Some points:
[ 1.7 -0.1  0.1 -0.7  1.  -1.1 -1.5  0.  -0.8 -0.6  0.5  0.3 -0.4  0.9
  0.7 -0.8  1.  -0.1  0.3  0.3  0.5  0.4  1.   2.2]
[ 0.6 -0.4 -0.7  1.2  0.9  1.3  0.4  0.  -0.9  1.   2.1 -0.1  1.6  1.3
  0.7 -0.4  0.   0.1 -1.5  1.2 -0.2  0.9 -0.1 -0.4]
[-1.5  0.  -1.7 -0.1 -2.7  0.  -0.5 -0.6  0.9  1.3  1.   0.1  1.5  1.4
  2.2 -0.7  0.1  0.5  1.4 -0.9  0.1 -1.2 -1.   1.7]
[-0.8 -0.9 -0.6  1.  -0.5  0.4 -0.7  0.3  0.2  0.   0.2 -1.1 -0.8  1.5
  0.8 -0.6 -0.2 -0.7 -0.3 -0.8  2.   1.  -2.4 -1.2]
[-0.4  0.3  0.8  1.1 -0.4 -2.6 -0.4  0.6 -0.6 -1.9  1.3 -1.7 -0.5 -0.9
 -0.4  0.5 -0.5  0.4 -0.6 -0.4 -0.6 -0.9  0.1  1.2]
[-0.1  0.7 -0.1 -1.1  1.3 -1.   2.3 -0.4 -2.3  0.9  1.6  1.1 -0.2  1.7
  0.2  0.6  2.2 -0.1 -0.4 -1.1  0.4 -0.3 -0.3 -1.3]
[ 1.1  0.   0.8 -1.2 -0.7 -0.2 -0.4 -0.3  1.4  1.3  0.3  0.4 -0.3  0.1
 -1.  -0.5  1.4  1.1 -0.7 -0.2  1.1  0.8  1.2  0.2]
[ 0.7 -1.  -2.8  1.2 -0.3  0.1  0.6  1.5  0.2 -0.9 -1.1  0.5  0.7 -1.2
 -1.   0.2  1.   0.9 -0.6 -2.   0.8 -0.1  0.2  0.1]
[-0.6 -0.7  0.5 -0.3 -0.9 -0.5  0.5 -1.8 -2.  -0.7 -0.3  0.9 -0.4 -0.2
  1.1 -1.  -2.   0.4 -0.7 -0.5  0.6 -0.3  1.3 -1.4]
[-0.6  0.8 -0.9 -0.8  1.  -0.7  0.5 -1.6  0.6  0.1 -0.2 -0.5 -0.7 -0.2
 -0.4 -0.9 -0.4 -1.7  1.9  2.  -0.1  0.1  1.2  1. ]
[-0.2 -0.7  0.3  0.8 -0.6 -1.7 -1.  -0.3 -0.5  0.9 -1.2 -0.6  0.1 -0.7
 -0.5 -1.3  0.3 -2.4 -0.5 -0.9 -2.2  0.  -1.  -0.1]
[ 1.2  0.1  1.8  0.5 -2.9 -0.9  0.6 -0.7  0.3 -1.  -0.4  0.5  1.7  0.5
 -1.5 -0.3  0.2 -0.1  0.   2.   2.2  0.3 -0.3  0.6]
[-0.8 -0.7 -0.1 -0.8  1.1 -1.   1.6 -0.3 -0.2 -1.7  0.2 -0.2 -0.2 -1.6
 -0.1  1.  -0.2 -1.3 -0.3 -1.   1.1  1.3 -0.5  1. ]
[ 0.9  0.1 -0.1 -1.3 -0.8  1.6  0.1 -0.1 -0.2 -0.7 -0.7 -1.4  0.2 -0.6
 -0.2 -1.1  1.6  0.8 -0.3 -0.4 -1.4  0.1  1.4  0. ]
[ 1.8 -1.2 -0.7 -0.4  0.4  1.9 -0.6 -0.1 -1.4 -1.  -0.3 -0.4 -0.5  1.5
  0.3 -0.3 -0.3  1.4  0.3  1.   0.2  0.2 -0.6 -0.4]
[ 1.5  0.8 -0.1 -2.   0.7 -0.4 -1.2 -0.7  2.  -1.3  0.3 -0.5 -1.5  0.2
  0.8 -0.4 -1.7 -0.9 -1.9  0.  -0.5  0.  -1.4  0.2]
[-0.9 -0.9  0.7 -0.6  0.5 -1.6 -0.6  0.4 -1.6  0.3 -0.7 -1.6  1.2 -0.1
 -0.5 -1.   0.1  1.7  1.2  0.3  0.5 -1.3 -0.4 -1.6]
[ 1.5  1.2 -1.  -0.1  0.8 -1.4 -1.7  1.4 -0.5  0.7  1.   0.   0.5 -2.8
  0.9  1.   0.7  0.2  0.   1.7  0.  -0.3 -0.7  0.3]
[ 0.3  0.8  2.6  0.2 -0.2 -0.2 -0.2  0.6  2.  -0.3 -0.7  0.3  0.8  0.3
  1.6  1.5  1.2 -0.3  0.  -0.1  1.7  1.4  0.1 -1.4]
[-0.6 -0.5  0.1  0.3 -0.5  0.7 -1.4 -0.9 -0.5  0.6  0.8 -0.6  0.6 -0.4
  0.   0.  -1.   0.5 -0.3 -0.1 -0.3 -0.1  0.9 -1.8]
[-1.6 -1.4 -2.1 -0.2 -0.9  1.   0.   0.9  0.4 -0.4  0.7  1.  -0.5 -0.8
  0.4  0.6 -0.4 -0.4  0.7  1.5  1.2  0.1  1.4  0.1]
[-1.2  1.8  1.   2.1 -0.3  1.7 -0.9 -0.3 -0.5 -1.5  1.7  1.3 -0.9 -0.7
 -1.5 -0.9  0.3  0.7  1.7 -0.3 -0.6  1.  -0.4 -0.8]
[ 0.1 -0.5  0.9  2.1  0.8  0.   1.6  1.1  0.9  0.7 -0.4 -1.5 -1.7 -1.5
  1.9 -2.   0.2 -0.6  1.3  0.7  0.   0.8  0.6  0.1]
[ 0.1  0.1  0.  -0.4 -0.3  1.6 -0.3  0.3 -1.5 -1.4 -2.8  0.7  1.3 -0.2
  0.7  0.3 -0.9  0.2  0.5 -0.2 -1.2  1.6 -1.   0. ]
[-0.4 -0.3  0.1 -1.  -1.   1.2 -0.2  0.2  0.2 -0.7 -0.3  0.  -1.9 -0.5
  0.2  0.9  1.2  1.7  1.3 -1.1 -0.2 -1.3 -0.6  0.3]
[ 1.1  1.3 -0.6 -0.2  0.4 -0.9 -0.4 -1.6 -0.5  2.  -1.2  0.8 -1.7 -1.4
 -0.6  0.  -0.9  0.4  1.2 -0.4  1.5 -0.1 -0.9  0. ]
[-0.3  1.  -0.6  1.5  0.9 -1.6  0.7 -1.2  2.2 -0.5 -1.9  0.3  0.2  2.1
  0.2  0.2  1.1  1.5 -0.6  1.  -1.2  0.   0.5  0. ]
[ 0.9 -0.4  0.9  0.8  0.7  0.2 -0.8 -0.1 -0.8  0.2 -0.7 -0.6  0.1  1.6
 -0.4  2.6 -0.9 -2.1  2.3 -0.2  0.4 -1.2  0.9  1.1]
[ 0.  -0.1  0.8 -0.1 -0.1 -0.9 -0.2 -0.3  1.3  1.2  0.4  3.   0.5 -0.7
  0.1  0.4 -1.6  0.6 -0.1 -0.9 -1.   0.7  0.8  0.3]
[ 1.3 -2.1  0.8  0.4  0.  -0.1  0.1  0.5  0.6 -0.7  0.5  2.5 -0.4  0.
 -0.8 -1.2  1.  -2.3  0.3  0.1 -1.1 -1.  -0.6  0.5]
[-1.2  0.4  0.5 -0.9 -0.1  2.1  0.9  0.6 -0.6  1.8  0.3 -0.2 -0.3 -0.2
 -1.  -0.6 -0.2 -0.8 -1.6  0.5  1.1 -1.4 -1.6  0.5]
[-1.4 -1.1  0.9  0.1  1.3  0.8 -1.8 -1.1  0.6  0.7 -0.2 -0.7 -0.1 -0.4
  0.   0.2  0.9 -0.6 -1.1 -1.4  0.3  1.   2.   1.3]
[-1.7 -0.9  0.1 -0.4 -1.5 -0.1  0.2 -0.5 -0.9  0.3 -0.3  0.1 -2.   0.
  0.4  2.5  1.6  0.5 -1.   1.7 -1.8  0.9 -0.8 -0.2]
[ 0.  -0.2  0.6 -0.5  0.3 -0.6  1.1  1.2 -0.2  1.2  0.4 -1.3  0.4  0.6
 -1.4 -0.1 -1.7  1.2  0.9 -0.9 -1.1  2.7 -1.   2.4]
[-1.2  0.1  0.  -0.2  0.3 -0.1  1.1  0.8  0.  -1.3  0.8  0.1 -0.7  1.5
  0.2 -0.9 -1.7  0.8 -1.  -0.2  0.1 -1.5  0.7  0.3]
[ 0.   1.  -1.1  1.3  0.7  0.6  0.  -2.1  0.9 -0.4 -0.6 -0.5  1.4 -0.5
 -1.9  0.5  0.5  0.  -1.6  0.6  1.2 -0.4 -0.3  0.5]
[-0.8  0.9 -1.6 -0.6  1.1 -0.3 -0.6  0.9  0.4 -0.9  0.1  0.5  0.7  0.4
 -0.3 -0.7  0.8 -0.2  1.5 -0.8 -0.4  0.6 -0.5 -1.4]
[-0.7 -1.2  1.7 -1.2  2.5  0.5  0.3  0.   1.9  0.2 -0.2  0.3  2.  -0.8
 -0.2  0.5  0.   1.2  0.2  1.1 -0.3 -1.5 -0.9 -0.5]
[ 2.1  0.6  0.8  1.8  0.3  1.2  1.5 -0.9  0.4  0.3  0.5 -0.7 -0.3 -1.1
  1.3  1.  -0.5  0.3  0.4 -1.1 -1.1 -1.4 -0.3  0.7]
[ 1.2 -1.2 -1.6  0.  -0.9 -0.3  0.3  0.8  1.2  0.7  0.5 -0.8 -0.9  0.6
 -2.   1.3 -1.3 -0.3  0.5 -0.1 -1.   0.   0.7 -2.4]
[-0.9  1.8  0.4  1.   0.4  0.5 -0.5  2.3 -0.9  1.1 -1.1  1.  -1.3  1.5
 -0.6 -0.1 -0.6  0.1 -1.7  0.4  0.3 -1.3  0.8  0.2]
[-0.1  0.8 -0.5 -0.6 -0.3 -0.1  1.1  0.4 -1.6  1.3  0.   0.4  1.3 -0.2
  1.6 -0.3 -0.7 -0.9 -1.6  0.2  0.1 -0.1  0.8 -0.6]
[-0.2  1.9 -0.4 -1.7 -1.4  0.8  0.5  1.   0.4 -0.9  0.3 -1.2  1.1 -0.1
 -0.2  0.1  0.5 -1.6  0.7 -0.3 -1.  -0.3  0.9 -1.3]
Along one direction, these points spread out more than along any other. Take the direction at right angles to it along which they spread out most. Go by this last direction. How many in every 100 of the points above lie lower along it than each point below? Round to a whole number. More than half of the points above lie lower than the first one.
[ 0.  -0.1  0.8 -0.1 -0.1 -0.9 -0.2 -0.3  1.3  1.2  0.4  3.   0.5 -0.7
  0.1  0.4 -1.6  0.6 -0.1 -0.9 -1.   0.7  0.8  0.3] 72
[ 0.6 -0.4 -0.7  1.2  0.9  1.3  0.4  0.  -0.9  1.   2.1 -0.1  1.6  1.3
  0.7 -0.4  0.   0.1 -1.5  1.2 -0.2  0.9 -0.1 -0.4] 88
[ 1.8 -1.2 -0.7 -0.4  0.4  1.9 -0.6 -0.1 -1.4 -1.  -0.3 -0.4 -0.5  1.5
  0.3 -0.3 -0.3  1.4  0.3  1.   0.2  0.2 -0.6 -0.4] 30
[ 1.2  0.1  1.8  0.5 -2.9 -0.9  0.6 -0.7  0.3 -1.  -0.4  0.5  1.7  0.5
 -1.5 -0.3  0.2 -0.1  0.   2.   2.2  0.3 -0.3  0.6] 98
[-0.2  1.9 -0.4 -1.7 -1.4  0.8  0.5  1.   0.4 -0.9  0.3 -1.2  1.1 -0.1
 -0.2  0.1  0.5 -1.6  0.7 -0.3 -1.  -0.3  0.9 -1.3] 16
[ 0.1  0.1  0.  -0.4 -0.3  1.6 -0.3  0.3 -1.5 -1.4 -2.8  0.7  1.3 -0.2
  0.7  0.3 -0.9  0.2  0.5 -0.2 -1.2  1.6 -1.   0. ] 7
[ 1.5  0.8 -0.1 -2.   0.7 -0.4 -1.2 -0.7  2.  -1.3  0.3 -0.5 -1.5  0.2
  0.8 -0.4 -1.7 -0.9 -1.9  0.  -0.5  0.  -1.4  0.2] 63
[-0.8 -0.7 -0.1 -0.8  1.1 -1.   1.6 -0.3 -0.2 -1.7  0.2 -0.2 -0.2 -1.6
 -0.1  1.  -0.2 -1.3 -0.3 -1.   1.1  1.3 -0.5  1. ] 40
[ 0.1 -0.5  0.9  2.1  0.8  0.   1.6  1.1  0.9  0.7 -0.4 -1.5 -1.7 -1.5
  1.9 -2.   0.2 -0.6  1.3  0.7  0.   0.8  0.6  0.1] 14
[-0.8  0.9 -1.6 -0.6  1.1 -0.3 -0.6  0.9  0.4 -0.9  0.1  0.5  0.7  0.4
 -0.3 -0.7  0.8 -0.2  1.5 -0.8 -0.4  0.6 -0.5 -1.4] 12
[-0.9  1.8  0.4  1.   0.4  0.5 -0.5  2.3 -0.9  1.1 -1.1  1.  -1.3  1.5
 -0.6 -0.1 -0.6  0.1 -1.7  0.4  0.3 -1.3  0.8  0.2] 77
[ 0.3  0.8  2.6  0.2 -0.2 -0.2 -0.2  0.6  2.  -0.3 -0.7  0.3  0.8  0.3
  1.6  1.5  1.2 -0.3  0.  -0.1  1.7  1.4  0.1 -1.4] 95
[ 1.1  0.   0.8 -1.2 -0.7 -0.2 -0.4 -0.3  1.4  1.3  0.3  0.4 -0.3  0.1
 -1.  -0.5  1.4  1.1 -0.7 -0.2  1.1  0.8  1.2  0.2] 81
